One turn moves each row of this set onto another row. After a few examples, where does it send each row asked below?
Q_205:   2 -26 -15 -37 -12 -47  -5 -16  33 -22 -17 -15  10   0   3
Q_785:  -6 -42  12 -21  -7 -38 -13 -49  25 -14  26 -16  21 -19 -44
Q_710:  -3 -15  -7 -33 -16 -61 -18 -14  33 -25  13 -27 -13   3 -21
Q_754:   0 -34 -24 -35   1 -58   8  -2  19 -21  -8 -20 -20 -14 -27
Q_143:   0 -26  -9 -14  17 -66  16   3   5 -31  -1   8   9 -20 -43
Q_88:  14 -37  28  12  19 -49 -30   0  17 -17   8   8   8  -6 -46
Q_883: -16 -10   5 -28 -22 -29 -50  -6  23  -8  13   1  37  -6 -20
Q_723:  21 -20   7 -38  18  -3 -17  21  30  11  14   5  12 -19 -45
Q_547:  14 -38 -15 -14 -14 -28   2   3  27  -6  34 -17  47  -2 -36
Q_551:  -9 -34 -25 -42 -18 -11 -32 -19  34 -23  -8  23 -10  -8 -29
Q_203:   5 -27 -24   3  17 -64   4 -10  29  -2   7 -12  12 -15 -59
Q_38:   4  11   3 -13  -4 -22 -10 -32  17 -22   9  26  32   1 -28
Q_226: -16 -44  16  -5   5 -21  -9 -15   4 -30  17 -10   7 -11   3
Q_335:  15 -47  -5   4   1 -23 -40 -13  32   9   6   0   7  10  -6
Q_505:   8 -35  22  -5  24 -21  -9   2   8 -33   8   2  33 -26 -45
Q_221: -10 -11 -44 -16   9 -22 -11 -21   3 -12  -5   6  26 -22 -52
Q_466:  34 -21   7  -9 -30 -31 -17 -15  17  -6  -1 -18  18   6 -55
Q_330:  -2 -27 -12 -54 -12 -28 -18  -6   7 -19  -8   4 -28  -7 -38
Q_716:   0 -34   9  -7  21 -35 -10  30  -5 -21  -2  20   9 -11 -33
Q_738:   0 -40 -15 -38   1 -48  -4  -1  27  14  36  31  13   0 -35
Q_870:   6 -21  -6 -37 -22   6  -3 -20  23 -19 -19   6  -6 -12 -42
Q_126: -14 -12  13 -31 -19 -46 -10  17  31   8   1 -22  13 -31 -29
Q_127: -10 -28   2 -40  11 -14 -21  22  13  -5   1  30 -14 -17 -31
Q_198:  13 -17   4 -36   6 -34 -19 -27  58 -11  37  12   2 -29 -40
Q_537:  -3 -24   7 -31  -3   4  -6  21  19   8   5  24  19   1 -23
Q_604:   8 -26 -10  -9   7 -20  -5  -5  55  -3 -10 -11  33 -41 -13
Q_966: -15 -19 -32  -3 -10 -15 -28 -22  36   9  31 -13  -1 -11 -33
Q_697:  13 -45  -8 -13 -27 -29 -33   6  22 -44  17   3  -5 -22 -56
Q_304: -15 -34  -1   7 -25 -13 -11  -7  44 -19   9  24  31 -30 -41
Q_792:   5 -10 -29   2  13 -63   2 -13  35 -26  17  15   6   0 -32

Q_143 -> Q_716
Q_126 -> Q_221
Q_966 -> Q_785
Now these:
Q_792 -> Q_88
Q_537 -> Q_551
Q_38 -> Q_335

